x =
[[-12.2 -24.7   0.2 -10.8   6.8   0.0]
 [ 10.6  16.3   0.1  15.8  13.6   1.1]
 [ -8.5 -16.5  -1.2 -24.8   6.5 -28.4]
 [  5.8  -5.5 -14.0  16.8  -9.5   8.1]
 [ 32.3  17.5  -8.1   6.8  64.7  -4.3]
 [ -7.2  -3.7  18.9  -1.0 -14.5  15.5]
 [-26.9 -26.0 -26.3  -8.3   8.1 -21.1]
 [  6.7   8.1  -3.4  16.1   7.4  -0.9]
 [-13.3 -22.8   1.1  -2.0  -2.5  -1.7]
 [ -3.8   5.0 -36.5   5.9 -22.9  15.4]
 [ -4.7 -10.2 -41.8  46.8  -8.4  30.6]
 [ -1.9 -18.5  -5.3 -28.2   0.2 -29.8]
 [  3.4   9.3 -31.7  -0.6   0.1   4.1]]
Rows and columns are numbered from 1.
The bottom entry of the column that holds the smallest entry?
A: -31.7
The maximum -> 64.7
The entry in the top-right corner is 0.0
The entry just left of 15.4 is -22.9
The entry in the bottom-left corner: 3.4
The entry just right of -10.8: 6.8
The entry at row 1, column 2: -24.7
The entry just left of the smallest entry -> -10.2
The entry at row 2, column 1?
A: 10.6
The bottom-right entry?
A: 4.1
The entry in row 3 and column 1?
A: -8.5
The entry in the top-left corner?
A: -12.2
The bottom entry of the column that holds the largest entry?
A: 0.1
The entry at row 1, column 3: 0.2
The entry just right of -22.9?
A: 15.4
The entry just left of -2.0: 1.1
The entry just left of 64.7?
A: 6.8
The entry directly below -22.9?
A: -8.4
The entry directly above 5.0?
A: -22.8
The entry just left of -5.3?
A: -18.5
The entry directly above -14.0?
A: -1.2
The entry just right of the largest entry?
A: -4.3
The entry directly below -3.7?
A: -26.0
The entry directly above -5.5?
A: -16.5
The entry directly below -24.7 -> 16.3
The entry directly above -2.5 -> 7.4
The entry directly below 5.9?
A: 46.8

Questions about the row below.
1) Give the entry just left of 9.
2) Give the 1st entry from the left.
3) Give the third entry from the left.
[84 19  9 39]
1) 19
2) 84
3) 9

Read these off the matrix that follows. Rows and columns are numbered from 1.
1) Report the entry just left of -7.2.
2) Report the entry just right of -7.2.
3) Report the top-left entry.
4) Report the entry in row 2 and column 2.
5) Report the entry in row 1 and column 3.
6) Report the bottom-right entry.
7) Report the entry just right of -12.2.
8) Report the entry in row 2 and column 1.
[[-12.9   8.9  -1.9  -5.4  10.5]
 [ 14.4 -12.4  -5.9   5.1   0.1]
 [  6.9   0.3  11.6   7.3   8.9]
 [ 13.9 -12.2 -11.5 -10.2  -0.1]
 [  7.3   2.2  -8.9 -13.1   0.4]
 [  0.9   6.9  -7.2  -1.0  -9.0]]
1) 6.9
2) -1.0
3) -12.9
4) -12.4
5) -1.9
6) -9.0
7) -11.5
8) 14.4

[[ 27.9  -1.2 -82.7  29.8  23.5 -13.8 -30.1 -21.9 -25.9]
 [-11.9  -7.4 -29.8  46.2  -4.8  30.8  -2.9 -59.7 -15.7]
 [-14.5  -1.4  -7.6  45.1  -9.2  35.9  12.5 -57.4 -11.8]]
Rows and columns are numbered from 1.
Find the entry at row 1, column 3.
-82.7
The entry at row 1, column 2 is -1.2
The largest entry is 46.2
Find the bottom-left entry.
-14.5
Find the bottom-right entry.
-11.8
Find the entry just left of the largest entry.
-29.8
The entry directly above 30.8: -13.8
The entry just right of the centre entry -> 30.8
Find the entry in row 1 and column 1.
27.9
The entry directly below -2.9 -> 12.5
The entry directly above the centre entry is 23.5
Find the entry just right of -59.7.
-15.7
Find the top-right entry.
-25.9
The entry in row 3 and column 2 -> -1.4
The entry just right of the smallest entry -> 29.8
Find the entry just right of the largest entry.
-4.8
The entry directly above -14.5: -11.9

Questions about the matrix below. Counting starts at 1.
1) Find the bottom entry of the column that holds the smallest entry.
2) Find the entry just left of 5511.
3) Find the entry at row 1, column 1.
4) Find the entry at row 2, column 1.
5) Find the entry directly below 4677.
6) Find the entry directly below 5101.
7) Find the entry directly above 8683.
8) Find the top entry of the column that holds the smallest entry.
4360,6236,5917,5511,6525,5996
4676,4447,5208,5823,5516,5901
5305,5410,4593,4452,5397,6055
5965,4255,4851,5268,4026,4677
4536,5386,4699,4790,5346,3686
6629,3090,3458,5328,3993,3268
5215,7525,5273,4505,6624,6761
4429,4315,6582,8683,6430,3819
4636,5182,5101,5153,4909,4109
5573,4979,6040,6679,5734,5847
7645,5430,5390,6421,5488,5137
3533,4902,5250,4924,4063,2368
6828,7062,5436,4078,5022,6916
1) 6916
2) 5917
3) 4360
4) 4676
5) 3686
6) 6040
7) 4505
8) 5996

Questions about the matrix below.
1) Read off the entry just right of -600.
2) Read off the entry just left of -769.
3) Read off the largest entry.
4) Read off the entry just left of -986.
[[146, -217, 30, -997, -594, -581, -986, 530, -604, -876, -107, -358], [-72, -289, -363, 211, -95, -159, 179, -528, -245, -81, -474, -10], [-110, -830, 6, 191, 348, -551, 310, -257, -243, -197, -36, 367], [-617, -51, -297, 394, 80, 203, 379, -726, 271, 443, -147, -117], [-606, -219, -298, 501, 257, 107, 528, -769, 266, 388, -86, -12], [-119, -388, 305, -217, -322, -375, -206, 113, -303, -169, -140, 133], [-850, 508, -646, -145, -223, 440, -225, -628, 447, 221, 9, -807], [-600, -76, -442, 225, 196, 231, 278, -680, 264, 464, -70, -318], [-547, -66, -298, -24, -25, -28, -27, -411, 146, -7, 10, -246]]
1) -76
2) 528
3) 530
4) -581

[0.55, -1.36, 0.76, 2.00, 0.53, -0.11, 0.94, -1.69, 0.87, 0.50, -0.25]
The entry just right of 0.55 is -1.36
Report the entry just right of the largest entry.
A: 0.53
Report the entry just right of 0.53.
A: -0.11
Report the entry just right of 0.87.
A: 0.50

Read these off the grid that follows.
1) Report the 2nd entry from the end, reading row by row.
2) Report the entry in the bottom-right corner.
3) Report the largest entry in the first column.
4) Report the largest entry.
5) Report the bottom entry of the column that holds the smallest entry.
6) Report the smallest entry in the first row.
7) Report the 5th entry, reading row by row.
8) Report the top-right entry.
array([[166, 165, 110,  99, 185, 117, 149, 187, 129, 175],
       [223, 194,  18, 117, 231, 147, 190, 162, 233, 171],
       [160, 154,  75,  41, 195,  44, 140, 162,  80, 176],
       [175, 177, 122, 136, 200, 128, 152, 183, 137, 181],
       [169, 173, 125, 129, 191, 129, 155, 176, 131, 163],
       [167,  97,  99,  52, 145,  14, 100, 156,  81, 173]])
1) 81
2) 173
3) 223
4) 233
5) 14
6) 99
7) 185
8) 175

[[15, 4, -22, -8, 11, -10],
 [10, 6, 1, 17, 1, 0],
 [10, 0, -1, 4, -5, 2],
 [7, 12, -9, -17, -7, -7],
 [3, 30, -28, -33, 25, -24]]
Indices start at 1.
The entry just left of the smallest entry: -28
What is the entry at row 1, column 1?
Answer: 15
The entry at row 1, column 3: -22
What is the entry in row 2 and column 1?
Answer: 10
The entry in the bottom-right corner -> -24
The entry at row 1, column 2 -> 4
The entry just right of -33 -> 25
What is the entry directly below -22?
Answer: 1
The entry just right of -1: 4
The entry directly below -10: 0
What is the bottom entry of the column that holds the largest entry?
Answer: 30
The entry in the top-right corner is -10
The entry at row 3, column 1: 10
The smallest entry -> -33
The entry in row 3 and column 3 is -1
The entry just right of -9 -> -17

X = [-15.6  16.8  28.3 -15.6   2.0  27.2   0.5   3.8 -67.1  22.2 -40.9]
The entry just right of -67.1 is 22.2
Read off the entry just right of the largest entry.
A: -15.6
The median entry -> 2.0
Read off the entry just left of 28.3.
A: 16.8
Read off the entry just left of 3.8.
A: 0.5
The entry just right of 2.0 -> 27.2

Questions about the grid below. Rows and columns are numbered from 1.
1) Report the entry in row 1 and column 1.
2) Report the entry in row 1 and column 2.
3) Report the entry in the bottom-left corner.
4) Report the bottom-right entry.
5) Report the top entry of the column that holds the largest entry.
6) Report the entry just left of -16.3.
7) Report the entry directly above -8.9.
[[ -9.5 -22.5  47.3 -49.7  37.7 -11.3 -41.8 -48.5 -16.3 -12.1]
 [ 22.8 -11.8   2.6 -79.5  -8.9 -11.3  33.2  36.6 -18.9 -17.0]]
1) -9.5
2) -22.5
3) 22.8
4) -17.0
5) 47.3
6) -48.5
7) 37.7

A = [60, -961, 916, -454, 511, -315, -471, -206, 375, 135, -734, 775, 3, -643, 936]
The entry just left of -643 -> 3
The entry just left of 511?
Answer: -454
The last entry?
Answer: 936
The entry just right of -961: 916
The entry just right of 511?
Answer: -315
The second entry from the right?
Answer: -643
The entry just right of 375 -> 135
The entry just left of 775: -734
